128 stands for zero in the data rows.
Some points, one per row:
[198  92 181 174 206 118 166 110 169 116 156 105]
[ 87 164 112  99 108 118 102 174  97 163 149 151]
[118  92 139 120 125 140 121  75 134  93 117 144]
[139 168 163 156 156 145  65 236 129 153 166 128]
[ 94 119 103 100 127 189  53  25  85 122  61 139]
[143 136 151 128 145 111 118 146 127 125 145 133]
[169 144 139 136 150 120 193 134 162 119 150  82]
[167 151 200 134 216 156  92 147 110 118 177 137]
[131 124 152 133 170 178  46  55 115 115  78 141]
[207  92 154 183 198 123 154 108 177 125 135 106]
[199  90 138 163 162  95 226 139 180 115 161 115]
[123 184 162 139 145 134  97 242 106 153 171 151]
[151 139 145 139 185 134 139 144 152 137 134 112]
[ 65 130 117 104 126 182  46  70  77 105  72 147]
[110 133 158 142 129 189  59 108 115 115 104 129]
[ 30 144  89  73  50 191  95 102  77 132  80 121]
[115 129 146 130 133 141  95  94 113 115 110 122]
[127 108  96 116  99  89 213 109 159 153 109 124]
[154  87 124 144 174 160 120   0 138 106  53 116]
[ 90 177 155 119  99 131  56 210  74 140 167 141]
[145  82 125 116 146 168  88   0 133  81  57 133]
[ 56 140 117  91 112 164  50  52  84 114  67 138]
[100 152 146 122 183 163  19 147  87 128 121 149]
Here are 10 more points, each followed by its number:
[ 45 137  71  91  70 132 114 131 100 150  92 119] 0
[115 174 187 147 152 177  33 196  87 130 169 142] 1
[ 99 212 132 113 100 109 135 255  96 157 202 140] 2
[ 69 116  55  66  42 105 170  91 112 133  83 136] 3
[125 115  80 116  91  85 242 145 156 140 113 100] 4
[ 99 145 104 134  71 108 195 176 129 158 157 122] 5
[148 118 162 126 176 168  60  91 132 116 112 130] 6
[101 107  69 117  78 124 180  57 132 131  74 126] 7
[ 90 107  65 106  90 123 164  79 124 128  86 109] 8
[179 124 144 153 124  79 243 216 164 141 200 112] 9
Which two of these numbered points are nearest to each point below, ignoring the 3 directions in which the first points spread most? Their numbers follow each, nearest first.
[100 142 121 131 131 151  78 124  93 124 113 155] > 7 5
[159 141 167 148 167 132 142 169 123 116 166 131] > 9 2
[140  87  84 108 112 125 210  33 159 112  62 115] > 4 7
[101 185 132 145 103 109 155 255 105 168 188 123] > 5 7
[131  96 102 144 123 104 211  95 145 114 134  80] > 8 5
[111 111 116 103 152 144  34  44  95  99  72 153] > 3 8
[155 149 193 135 210 167  13 152 110 126 167 153] > 6 3
[168 119 166 141 216 166  23  87 135 116 122 132] > 6 3
[153  40  97 137 154 143 125   0 179 118  51  99] > 0 8
[ 44 186  83  76  49 136 109 157  72 153 123 147] > 2 7
[234  69 164 176 197 114 174  99 179  96 147 103] > 9 6
[139  99  89 130  87  89 212  97 148 138  99 110] > 7 4
[114 112 113 131 114 136 132 103 134 116  80 113] > 4 0
[ 65 176 113 114  65 115 122 185  87 160 147 126] > 5 7
[161 140 139 156 141  99 163 200 147 142 189 101] > 8 5
[112 159 167 116 118 174  39 170  89 130 152 131] > 1 9
[ 74 129  73 117  48 101 201 156 126 130 110 110] > 4 8
[188  91 159 166 215 130 134  77 155  98 126 115] > 8 3
[141 130 103 151  71 107 250 201 171 152 182 101] > 1 5
[ 91 150 151 121 144 148  67 180  86 135 158 146] > 9 3
[ 87 168 115 103 107 123 132 239 109 159 164 131] > 4 8
[160  86 103 142 161  97 209  92 187 134 111  98] > 0 8
[222 109 175 164 215 122 187  99 163  94 168 115] > 2 9
[149 127 127 134 132 128 132 117 147 137 124 114] > 6 7
[175 138 150 170 136 110 224 198 165 116 194 121] > 1 9
[213  97 161 155 222 118 114 100 162 106 151 122] > 3 6
[171 161 193 147 230 154  28 155  98 117 197 125] > 2 3
[164  92 119 114 145 109 144  89 134 110 111 148] > 3 9
[ 39 162 113  99  86 175  61  86  72 126  73 144] > 5 7
[144 148 163 134 181 117  69 202 113 136 206 159] > 3 6
[150 100 148 157 159 147 103 101 155  98 122 109] > 1 6
[106 158 102 126  99  97 189 184 131 157 131 118] > 4 7
[103 145 120 129  77 123 162 126 125 139 111 133] > 5 7
[154  75 131 129 170 158  59  17 158  92  74 127] > 6 3
[203  49 119 155 174 107 158  42 178  87 122 121] > 3 9
